In the data rows, the value 128 means zero.
Here are some points:
[162 169  87 102  83 102 116 150 170 141 115 129 155 153 154 170  47 154
 171 140 197 171 129 182]
[148  86 115 116 125 143 103  40 129 141 184 143 155  98 113 101 171 112
 115  99  45  75  88 113]
[120 141  87 157 125 184 116 109 198 182  88  88 128  98 113 170 199 126
  88  85  87 130  60 113]
[134  72  87  60  97 212 199 191 156 141  88  74 141 209 196 142  75 126
 157 126  87 185 156 155]
[ 65  86 156 129 180 171 171 150 156  58 171 102  45 153 141 128  88 112
 102 126 114 157 212 196]
[ 79  58  46  88  83 115 116 191 198 155  60 115 197 140 127 128 102  98
 129 112 183 116 115  99]
[134 127 101  74 125 129 144 122 184 141 115 129 141 153 113 101 116 181
 143 167 169  88 156  99]
[ 65 182 184 185 194 115 103  81  60 155 171 157 155  98  99 142 143 140
 171 112  73 116 101 113]
[ 65  58 101 102 166 171 185 164 129 100 171 143 155  43  85 142 143 140
 171 167  87  47  74 127]
[ 51  58  73  47 125 143 116 136 184 127  46 143 197 112  58 101 116  57
 102  57 169 130 156 168]
[148 141 115 102 152 157 116 122 129 141 102 102  86 181 113 115 102 112
 129 140 183 185 115 182]
[ 79 169 184 212 180 115  75 109  60 196 171 143 100  57 168 156 116 112
 143 112 100  61 156  99]
[ 93 100  73  88 111 143 199 164 156  86  46 157 141 126 141 156 102 140
  88 167 156 102 184  72]
[ 79 100 129 102 125 157 158 178 101 113 129 198  86 140  85 156 116 154
 157 167 142 116  88 127]
[189 169 101  74  56  88 103 136 184 169  74 129 183  98  72 142 171  98
 102  85 156  88  88  99]
[120  86 142 157 139 115 130 136 101 100 198 157 128  71 113 128 157 140
 115 112  73 116 101  99]
[134 155 129 157  97  88 103 136 115 182  46 198 141 167 154 156 143  85
  88  99 183 157 156  58]
[189 210 198 129  70  46  75  95 212 113  88  46 155 167 141 142 143  85
 143  57  73 157 156 168]
[134 182 156 171 194  74 116  53 101  86 184 129 155  43  99  73  88  71
 102  85 128 130 143 113]
[106 169 211 171 125 129 116  67 101  58 143 157 155  85 168  73  61  71
  88 167 114 157 170 127]
[148 141 115  74  70 102 158 150 184 182 171 115 100 126 196  87 185 167
  74 112  59 185  46 168]
[ 51  58  73 116 180 184 199 178 129  58 129 129 169  71  58  87  75  85
 102  85 114  75 156 155]
[134 114 101 116 152 115 116  81 115 113 198  88 114  85 154 128 157 126
 171 167  73 102  74 141]
[162 141 129  88 125 102 130 136 129  58 184 171 141  71 113  46 185 195
 115 167 128 130 115 141]
[106 127 101 116 152 115 144 178 170  86 115 157 128 112  85 142 102 181
 143 167 183 143 115 113]
[175  58  73  60 166 198 171 150 170 113 171 184  45 209 196 115  47 195
 198 167 128 157 170 113]
[106 100 115 129 125 171 144 150 143 113  60  88 114 126  99 142 171 140
  74 167 156 143 115  72]
[ 79  72 101 129 139 143  75  95 129 155 129 102 169 126  85 170 185 126
 198  99 142 199  74 210]
[148 169 170 212  97  88  75  40  60 182 184 102 128 153 196 211 130 167
 198  57  73 116  88 196]
[189 127 129 116 139 115 116 150 212 169 157 198  86  85 154  73 130 167
 184 140  87  88  60  58]
[175  86  73 116 111 102 116 150 129 100 143 171 183  85  72 101 130  98
 157 154 128  88 101 141]
[ 93 155 129 116 125 129 103  81 101 155 157 157  72 112  99 128 116 140
 171 154  87  75 143 113]
[162 155 142 116 139 143 144 136 129 100 129  74 128 195  72 156 143 181
 143 126 142 199  74 182]
[148 100 129 102 152 115 158 164 170  72  74 115 128  98  99 128 130 167
 115 195 183 130 156 155]
[189 155  73 102  83 115 116 178 184 169 115  88 155 195 182 184  88  85
 143  99 183 157 198 168]
[148 169 156  88  97 129 130 136 170 155 129 102 155 140 127 128  61 112
 198  99 169 130 143 155]
[ 93  58  87  47  83 143 185 191 184 196 115 129 210 126  99  87 130 167
 143 154 156 171 143 113]
[189  86  87  60 111 143 171 191 156 155 115  88 169 209 154 156  75 140
 212 126 142 171 156 182]
[175 155 129  74  42  74  89 122 184 113 115  60 114 167 127 142  75  57
  74  85  87  88 170 155]
[ 93 114 156 129 111 157 144 164 170 169  88 157 128 167 141 184 116 112
 157 154 197 116 198  99]
[175  72  73  74  83  60 116 164 198 113 129 129 155  98  85  46  61  98
 115  99  87  61 156 141]
[134 182 142 129 125 102  75  81 101 155  60 129  72 112 168 101 212 126
  60 154 156 212  88  58]
[ 51  58 115 129 208 212 185 150  60  45 115  88  45 195  85 197 102 112
 102  71  87  75 198  99]
[175 182  87  88 125 143 171 164 156 155  88 157  86 153 168 142  75 154
 129 209 211 143 170 113]
[134  58  73  74 139 157 213 164  87 127  60 115 141 209 127 156 143  71
 143  85 142 157 143 127]
[148 141 142 143  83  88  89 136 115 196 184 102  86 181 196  73 212 126
 171 140  59 199  88 155]
[148 169 142 198 111 115  47 109  87 196 157 212  86 126 196 142 185 167
 143 154 156 171  60  99]
[175 114  60  74 111 129 185 164 184 155 171 129  72 112 168 101 130 112
 143 154 128 171 115  86]
[162 127 156 129 111 115 130 136 115 169 157 198 128 153 168 128 116 167
 184 167 183 102 115  86]
[134 114 101  74  97 129 158 150 115 196 143 102 128 181 196 156 171  85
  60  57 114 199  88 168]
[120 141 156 171 152 171 116  67 101 113  74 143 141  98  72 156 185 154
  60 140 156 171 101  86]
[ 93  72  87 102 166 212 213 191 115 100 129  74 100 195 168 170  47 126
 171 112  73  88 198 127]
[189  86  73  74  70 115 144 191 184  86 157 184 128  57 182  46  88 112
 157 140 128 116 129 155]
[ 93  86 129 102 152 157 185 164 129 127 129 129  86 126 113 101 130 154
 129 167 156 116 170 127]
[148 114 115 102 166 102 144 122 129 141  74 115 169 153  99 101 157  98
 115  71 197 130 184 127]
[134 100 142  88  97  88 116  81  87 182  88  46 183  85 154 170 171  98
 143  57  73  47 129  58]
[175 155 156 143  70 102 103  95 101 100 157 171 183  57 141  73 116  98
 143 167 128 157 101 127]
[217 196 142 129  56  46  75  95 101 196  60  88 210 209 182 115  88  71
 102  85 169 143 129 113]
[148 114 115 143 111 143 103 109 129  72 143 129 100 126 113 156 199 167
 171 126  59  75 156 155]
[106 127 198 171 166 129  89  81  87 127 171 184 141  71 127  87 102 126
 102 112 142 116 101 127]
[148 155 115 116 152 129 130 122 143 155 115 143 141 153 154  87 157 126
 157 154 156 185 156  86]
[175 169 170  88 111 102  89  67 156 155 143 198 128 209 196 142  61  57
 198 126 128  75 156  86]
[162  45  46  47  70  88 158 191 212  58 129 115 169  71 113 101 102  85
  88  85  87  75 129 127]
[ 65 182 170 185 111 129 144 122  74 196  88 115 141 112 113 156 157 167
 157 181 169 185 101  86]
Here are 22 more points, each followed by its number:
[ 65  58  87 143 152 143 158 191 143  45 171  88 128 126  44 156 157 209
 115 195 197 116 115 196] 0
[120  86 115 102 152 184 185 178 129 113  88  88 100 153  85 128 130 126
 115 154 169 157 115 182] 1
[ 51  86  87 157 180 212 199 122 129  58 129  88  45 195 141 184  88 112
 115 140 128 102 212  99] 2
[120 210 156 185 166  88  75  67  74 127 115 157 100  98 141 101  61  57
  88  71  73 130 198  99] 3
[ 93 127 170 171 111 143 103 122  87 100 143 171  86  57 182 142 143 167
 115 154 169  61 156  99] 4
[106 114 115 116 166 143 158 164 143  86 143 143  59 153  99 170 171 126
  88 167 114 102 170  86] 5
[120 196 184 116 139 115 130 136 143 100 212 143  59 195 182  87 143 154
 102 181 114 199  74 113] 6
[106  86 101 116 111 129  89 178 170 127  60 129 141 167  99 128 143 167
 115 140 183 157 156  99] 7
[ 93 141 184 198 166 102  89  95  87 100 143  74  45 126 168 211 199 181
 143 112  87 130  88 141] 8
[106 141 156 143 125 129 116  67 101 100 129  74 128 167 113 142 143 195
 129 167 169 199 129 182] 9
[106  86  60 116 166 129 144 191 143 100 102  88 141 140  72 115 199 112
 129 154 128 157 156 141] 10
[120 127 101 143 166 143 144 109 115 113 115 171 114 112  99 156 185 181
 115 140 142 185  88 127] 11
[120  45 115  88 139 129 158 150 184 155  88 143 210  98  99 128  88 112
 102 112 156 116 101 113] 12
[106 169 170 198 180 143 158  95  74 127 171  88 114  85 127 142 171 126
 102 112  59  88  88  99] 13
[148 182 198 116  97  74  89  67 156 155  74  46 114  98 168 101 157  98
 115  71 128 157 115 168] 14
[106 155 115 129 111 129 103 136  87 127 129 115 183 153 141 142 143 154
 184 167 197 143 156 196] 15
[ 65 114 129 129 166 143 130 122  74  58 198  88 114  71  85 142 143 126
 171  85 100  61 198 196] 16
[120  58  73 129 111 157 199 122 156 141 129  74 155 181  99 128 116 112
 129  85 114 199 101 196] 17
[ 93 127 129 171 152 129 103 164 129 113 198 143  59  85 168  87 185 154
  74 195 114 199 101 127] 18
[120 127  73  74  70 102 144 178 170 155 129 115 155 195 182 142  88 126
 129 112 156 199 170 141] 19
[134 141  87 143 125 115 130 109 129 141  46 129  86 112 141 197 212  85
  46  85 183 157  46  44] 20
[134 114 142 143 180 102 103  81 115 113 115 171 169  71  99  87 143 140
 157 140 100  47 129 141] 21
Which of these numbered points is nearest to each point below, ignoring the 2 directions in which the first points spread most? Its number follows each.
[162 169 115 157  97 171 158 136 143 100  88 129 169 140  58 156 185 154
  88 140 128 116 101 141] > 11
[134 127 115 102 139 171  61 136 143 155  88  88 155 195 113 156 130 140
 157 112 142 157  74 168] > 1
[106 114 156 143 139 171 144 122 143  86  74  88 183 153  99 142 171 154
 115 154 169 157  74 155] > 1
[162 127 156 116 111 102 116  81 101  86 157 115 183  57  72  73 157  85
  46  99  87 116 170 127] > 14
[ 93 127 129 143 152 184 213 191 170  86  60 102 128 167  85 142 171 167
 129 167 169 116 170 127] > 1
[120  86 156 143 152 129 116 136 115 127 143 102  86  43 141  59 199 154
 102 167 100 199  60 155] > 18
[175 196 156 116  70 115  89  67  87  72 102 143 114  85 141  59  88  43
  60  85 114 116 170  86] > 3
[ 51  72 115 171 125 198 130 164 143 127  60  60 141 126  85 197 199  98
 157  43  87  61  74  86] > 13
[ 93 141 170 157 139 198 199 109 143 100 115 115 155  57  58 142 157 209
 171 209 197  88 129 196] > 15
[148  86 101 129 125 115 158 191 129 127  74  88  86 153 141 170 143 167
 115 126 156 157 129 141] > 1
[175 127 129 129 139 115  89 109 129 169 115  60 155 153 127 156 130 154
 102  85 100 116 101 168] > 13
[148 169 156  88 139 171 171 164 198 100 171 157  72 181 196  59 130 140
 115 154 114 171 101 168] > 6
Here are 22 other points, each followed by its number:
[203 169 198  74  42  46  89 109 101 113 115 115 155  71 113  73  75  57
 102  71  73 130 143  86] 0
[189 155 129  88  70  88  61 136 198 169 184 129 155 153 182 128  47 112
 212 140 142  61 143 113] 1
[120 114  87 171 152 129 185 109  87 100  88 102 155 153  85 142 171 154
  88 112 183 171  74  58] 2
[162 182 156 157 139 102 103 109  46  72 115 115 169  71  72  46  88  43
  74 126 142  88 129 196] 3
[162 155 115 143 139 129 144 122 101 127 184 115 128  85  85 156 130 209
 115  85  87  88 115 127] 4
[162  86 115  74  97 115 171 178 212 155 129 157 169 195 141 115  61 140
 171 167 169 143 184 127] 5
[134 169 198 171 139 129 103  67  74 141 115 143 128 126 113  73 130 140
 129 181 142 185  74 168] 6
[ 93 169 156 212 194 171 116  53  87 113  88 143 169  71 127  46  88  57
  60 112 128  88 143 141] 7
[134 114 101 116 152 143 130 109 143 113  74  74 141 167  85 128 171 140
  88  99 142 185  88 168] 8
[ 79  72  87 129 152 157 171 178 156 141 129 157 169  85  99 128 157 181
 198 167 183  47  60 127] 9
[189 127 129 129 111 115 144 150 156 196 129 198 100 126 154 115 171 181
 171 181 142 130 115  72] 10
[175 114  87 116 139 129 116 164 198 113  88 171 141 181 154 170  88 112
  74 167 197 130 156 127] 11
[189 182 184 198 111  60 103  67  87 113 102 115 141  98 113 101 116  57
 143 112 142 102 170  86] 12
[ 65  58  46 102 111 171 199 205 156 155 198 171 128 126 154 115  88 140
 157 140 142 102  88 141] 13
[189 182 198  60  70  60  89 109 129 100 143 129 169  85 154  59  75  85
 102  85  59 130 101  99] 14
[175 182 184 171  83 102  61  53  74 196 143 184 128 112 168 115 143 167
 157 112 156 143  88  99] 15
[ 79  86 115 102 139 157 213 205 184  86  88 115  86 167  99 184  88 195
 129 154 128 143 156 182] 16
[ 93  45  60  47  83 157 213 205 184  86 157  88 197  57  58  73  61  71
 143  57 114 102 143 155] 17
[162 100 115  88 111  88 144  81 156 169 143 198  72 112 182 156  88  71
 198 126 169  88 115  99] 18
[106 169 129 143 139 157 103 164 129 100  88 102 169 126  72 101 199 140
 102 140 156 143 129 168] 19
[162 169 142 171  70  74  75  81  60 182 143 157 169 140  99 101 143  85
 184 140 183 116 129 182] 20
[175 182 142 171 125 143  75  81 129 155 198 184 141 153 127 115  75 112
 184  85  59  61 184 127] 21
The same question for these:
[162 155 115 102 111 129 116 178 170 113 129 212 100  85 154 156 130 154
 171 181 156  61 156  58] > 10
[189 127 101 102  56 129 144 164 143 155  74 129 128 181  99 156 102 126
 115 112 169 185 115 127] > 15
[203 141 156 116  97 102 116  81  87 141 157 143 114  71 154 142 143 167
 102  99  59 102 115  72] > 4
[106 155 156 212 194 129 158  81  46 141 157 143 100 140 196  46  61  43
  88 154  87 143 170 113] > 7
[162 141 115 102 111 115 171 178 198 182 198 143  86 140 168 115 116  85
 115 112 100 157  88 127] > 13
[175 196 101  60  70 102 158 178 129 182 171 157  86 167 168 115 130 140
 115 154  73 185  88 113] > 13
[120 141 156 143 139 143  89 109  87 155 171 115 114  98 127 156 143 181
 171 112  59  88 101 196] > 4
[106 141 156 157 139 157 116 150 143  72 171 198  86 153 182  73  88 195
 157 209 156 185 129 155] > 5
[ 93 141 170 171 125 157  75 150 156 100 102 115 197 153  58 128 185 154
 129 154 211 143 101 168] > 19
[106 155 184 171 152 157 130  95  87 155 184 157  72 181 182  73 116 126
 171 181  87 199 115 182] > 6
[ 65 141 184 212 180  88 144 109  74 141 184  74  59 126 168 211 171 181
  74 112  45 102 115 141] > 16
[134 155 170 157 194 157  75  95  74 127  74 184  59  71 168 170 171 112
  60 140 100  61 143  58] > 11
